Each row has a name. Each question is about the rows just above it. Places in a row count from 0.

Columns, left to right: Y S B U
q9: [132 128 119 142]
q502: [142 124 101 170]
q531: [164  97 108 120]
q237: [127 127 127 143]
q875: [151 101 124 102]
q105: [132 106 169  30]
q355: [163  97 107 120]
q236: [158 100 114 115]
q532: [119 138 129 139]
q248: [ 91 141 187  50]
Move every entry of [108] by +1 step of 1. | [109]
Which value appears more than once in q237? | [127]
Move every entry of [127] by -1 step of 1. | [126]
Shift each entry of [164  97 108] by +1 times 1: | [165  98 109]

Columns, left to right: D X Z G W Q
q677: [132 106 123 179  84 176]
q195: [205 118 161  62 126 111]
q676: [123 140 155  80 137 142]
q62: [ 73 102 121 125 119  78]
q734: [ 45 134 101 157 144 101]
q933: [ 87  94 128 111 114  72]
q350: [ 45 134 124 157 144 102]
q648: [105  94 134 103 112  75]
q145: [128 162 127 102 172 112]
Move every entry of [105  94 134 103] by -1 step of 1. | [104  93 133 102]
[127 102] with +1 step of 1 on every entry: | [128 103]
The one value in q677 and q676: | [123]

Columns, left to right: E V K J A R P C
q715: [201 200 127 127 201 201  57 201]
q49: [222 200  91 123 128  70  56  84]
q353: [128 129 129 126 123 131 127 129]
At which places does q715 hold [201]? | 0 4 5 7
Shift each entry of [201 200 127 127] by +1 times 1: | [202 201 128 128]
Move every entry of [200  91 123] by -1 step of 1. | [199  90 122]
Every place of [57] in q715: | 6
Repeated in q353: | [129]

Columns, left to right: sosat nivop duden Zufe bapo ropi vufu
q970: [194 153 100 121 121  67 129]
q485: [156 156 170 115 113  65  69]
q67: [197 166  99 124 120  66 134]
q533: [160 140 171 113 115  65  74]
q678: [189 121 121 120 121  66 129]
q988: [212 157 100 128 120  66 127]
q33: [126 118 176 103 126 108 126]
q800: [147 108 179 103 124 108  43]
q588: [213 171  98 120 119  68 127]
q681: [144  95 114  95 152 178  61]
q247: [124  84 114  92 153 178  57]
Which value appears more than once in q678? | [121]
At which places does q33 hold [126]? | 0 4 6

Columns, left to right: Zuk zimom vukeg zud Pup gug Lar fot Kuv vos
q464: [171 172 134 171 114 115 138 114 123 119]
q642: [116 126 153  98 135 139 103 151 139 145]
q616: [155 122 155 101 126 206 116 127 145 168]
q661: [ 88 109  99 132 148  79 123 128  78 130]
Move every entry of [109  99] by -1 step of 1. | [108  98]
Move every entry of [139] by -1 step of 1. | [138]
Every place of [115] in q464: | 5
[126 122 109] is in which column, read top down? | zimom

Columns, left to right: T N L H F M
q161: [ 69  76 124 146  97 128]
q971: [211 121  50  84  35  91]
q371: [220 127  51  80  34  87]
q537: [ 54 121  66  54  54  54]
q5: [207 123  50  91  41  94]
q446: [165 201 157 143 120 148]
q167: [183 121 150 129 193 183]
Repeated in q167: | [183]
[54] with +1 step of 1 on every entry: | [55]
Shift each entry of [ 54 121] by +1 times 1: | [ 55 122]
[ 34  54  41 120] is in which column, read top down? | F
Every place of [54] in q537: | 0 3 4 5
The one value in q971 and q167: | [121]

Columns, left to right: bor liv geme Meki
q493: [ 70 121 205 112]
q94: [153 153 154 103]
q965: [146 117  93 117]
q609: [154  79 128 171]
q215: [168  58 121 208]
Shift each entry of [70] by -1 times 1: | [69]
Every place of [153] in q94: | 0 1
Repeated in q965: | [117]
The value that q94 holds more than once: | [153]

Columns, left to right: bek fomed Zate mevur surad
q152: [ 85  82 103  88 126]
q473: [ 92  95  95  95 220]
q209: [183 181 171 180  95]
q284: [100  96 114 102 101]
q546: [ 45 179 132 177 132]
q211: [171 179 165 177 132]
q12: [177 133  96  94 120]
q962: [133 131 133 132 172]
q582: [178 178 178 192 157]
q897: [137 135 137 134 102]
q367: [133 131 133 112 110]
The value that q473 holds more than once: | [95]
At which places does q582 hold [178]? | 0 1 2
Which value is in both q209 and q211? | [171]
Every place of [132] in q546: | 2 4
Move every entry of [95] by +1 step of 1. | [96]
Repeated in q582: | [178]
[135 137 134] with -1 step of 1 on every entry: | [134 136 133]

Columns, left to right: zagov romen Buk Tagaf
q283: [ 96 158 160 102]
q694: [ 96 158 180 102]
q586: [167  75 105 199]
q851: [144  75 105 199]
q285: [138 138 191 138]
[138 138 191] with +1 step of 1 on every entry: | [139 139 192]
Move every entry of [144] by +1 step of 1. | [145]
Shift each entry of [ 96 158 180] by -1 times 1: | [ 95 157 179]
Which value appears more than once in q285? | [138]
Move every entry of [167  75 105] by -1 step of 1. | [166  74 104]
Shift each entry of [158 160] by +1 times 1: | [159 161]

Columns, left to right: Tes suf Zita mobuf Feli Tuv Vidu
q968: [201 182 201 128 200 113 171]
q727: [201 174 202 128 202 183 182]
q420: [ 86 224 225 225  86 225 201]
Shared by q968 and q420: | [201]
Shared by q420 and q968: | [201]
The value that q727 holds more than once: | [202]
Shift each entry of [202 128] by -1 times 1: | [201 127]
At which places does q420 hold [225]? | 2 3 5
Which value is in both q420 and q727? | [201]
The one value in q727 and q420: | [201]

Columns, left to right: tezi Nute fevi lop Piza Pefo pevim leror bugoz Mibo
q853: [121 192  97  74 148 156 130 106 100 175]
q434: [130  99 119 191  99  76 144 157 130 108]
q999: [130 183 134 103 120 186 101  77 145 153]
q900: [190  99  75 147 155 127 109  99 175 153]
q870: [104  74 148 155 127 105 101 179 153  93]
q75: [181 133 104 125 191  98  73 143 153 130]
q866: [121  91 126 184 134 105 103 187 100  78]
q330: [ 96 124 178 133  99 120 187  99  78 145]
q893: [199 116  90 125 184 135 101 121 190 101]
q487: [ 96 200 119  96 127 178 130  99 123 190]
q407: [ 78 150 156 125 106 105 173 150  93 130]
q474: [104 124 104 103 101 149 159 128 108 101]
Move every entry of [116] by -1 step of 1. | [115]
Which column holds [130 145 175 153 153 100] top down? | bugoz
Which column holds this, read top down? [133 125  96] | lop
At which places does q474 hold [104]? | 0 2

Columns, left to right: rifu Peno Vofov lus
q123: [113  95  76  97]
q203: [113 115  98 166]
q672: [113  95  76 166]
q584: [204 100 130  97]
Shift each entry of [113  95  76] by +1 times 1: | [114  96  77]
[130] with +1 step of 1 on every entry: | [131]
The one value in q584 and q123: | [97]

Columns, left to right: Mefi zubeb Rog moze Fepel vog
q100: [145 145 137 144 166 173]
q888: [126 124 127 127 127 127]
q228: [ 57  57  74  62 209 196]
q925: [123 124 123 122 157 158]
q21: [100 124 127 127 128 143]
q937: [100 124 127 127 146 143]
Move every entry of [100] by -1 step of 1. | [99]
Every place of [127] in q888: | 2 3 4 5

Columns, left to right: tifa Salos rul Zupo Rok buro det bef sisa
q86: [103 133 132 116 124 170 135 162 137]
q758: [163 119 131  48 109 136 115 141 126]
q580: [163 130 131  48 109 136 115 141 126]
q194: [122 136 144 151 133 142 116 142 135]
Places of [116] in row q194: | 6
Which value is in both q758 and q194? | [136]

Columns, left to right: Mef fada sufe mizur zod Dekod Golu
q567: [139 131 104 171 103 177 189]
q871: [151 120  87 163 136 129 197]
q530: [117 124  87 188 117 155 117]
q242: [165 120  76 146 121 168 128]
q269: [165 120  76 146 121 168 182]
q561: [145 120  98 129 121 186 182]
Shift each entry of [145 120] by +1 times 1: | [146 121]
At which places does q530 hold [117]? | 0 4 6
[145 120  98 129 121 186 182] is in which row? | q561

Columns, left to right: nin kave Gab lapuf lat ketat
q775: [135  96  85 128  28 216]
q720: [105 126 117 128 116 133]
q36: [125  90 102 117 128  82]
q444: [129 121  95 127  87  64]
q739: [ 80  91 110 112  64 129]
q243: [164 100 140 129 107  45]
q257: [154 144 154 132 132 121]
q772: [120 120 120 129 120 129]
q212: [102 130 132 106 118 116]
Places of [120] in row q772: | 0 1 2 4
Shared by q772 and q444: | [129]
[121  95] with +1 step of 1 on every entry: | [122  96]
Move every entry of [154] by -1 step of 1. | [153]
Move every entry of [144 154 132] by -1 step of 1. | [143 153 131]
[112  64] with +1 step of 1 on every entry: | [113  65]
Places of [129] in row q739: | 5

Columns, left to right: fon Tof vomaz fos nubef rom besu tomup lisu Ses
q385: [145 168 126 124 150 142 144 126 141 128]
q14: [124 184 198 137 126 134 125 127 130 124]
q235: [124 139 140 140 125 134 125 128 131 124]
q755: [125 142 183 133 127 135 124 125 135 125]
q308: [141 141 141 129 129 129 125 127 129 141]
[129 129] with +1 step of 1 on every entry: | [130 130]
Every place of [141] in q308: | 0 1 2 9
Every place of [183] in q755: | 2
Which value is in both q308 and q385? | [141]
[184 139] is in which column, read top down? | Tof
Places of [126] in row q385: | 2 7
[125] with -1 step of 1 on every entry: | [124]

Columns, left to right: govu lofum rol tidot noro bavo
q492: [170 184 174 193 202 160]
q858: [144 140  78  83 131 135]
q268: [ 97  94 218 218 125  93]
q230: [135 130  76  78 118 128]
q89: [101  80 106  89  80 100]
q559: [118 116 175 135 129 120]
q115: [127 127 127 190 145 128]
[101  80] with -1 step of 1 on every entry: | [100  79]
Move every entry of [175 135 129] by +1 step of 1. | [176 136 130]
Whose row is [118 116 175 135 129 120]? | q559
Which value appears more than once in q115? | [127]
[127 127 127] with -1 step of 1 on every entry: | [126 126 126]
[127 190] with +1 step of 1 on every entry: | [128 191]

Columns, left to right: peza pak Pero fem kefak Sol
q779: [ 96 117 101 113 137 127]
q566: [125 140 146 109 137 127]
q311: [104 140 104 113 137 127]
q780: [131 133 121 123 135 124]
q136: [104 140 119 136 137 127]
q296: [104 140 121 113 137 147]
q906: [206  75 121 182  87  48]
q544: [104 140 121 113 137 127]
q23: [ 33 195 121  60 180 226]
q121: [ 97 145 121  97 137 159]
Repeated in q311: | [104]
[119 121 121 121 121] is in which column, read top down? | Pero
Shift each entry of [121 182  87] by -1 times 1: | [120 181  86]
The value that q121 holds more than once: | [97]

Columns, left to right: vakap vuv mut vesim Todi leguk tubu navof Dade kas
q159: [211 132 120  87 103 191 130  57  41  49]
q619: [122 216 220  64  52  55  55 151 187 158]
q703: [ 41  46 147 101  92 112 132  66  77 217]
q165: [217 145 147 101  92 112 132  66  77 216]
[217 145 147 101  92 112 132  66  77 216] is in which row? | q165
Which value appears more than once in q619? | [55]
Shared by q165 and q159: | [132]

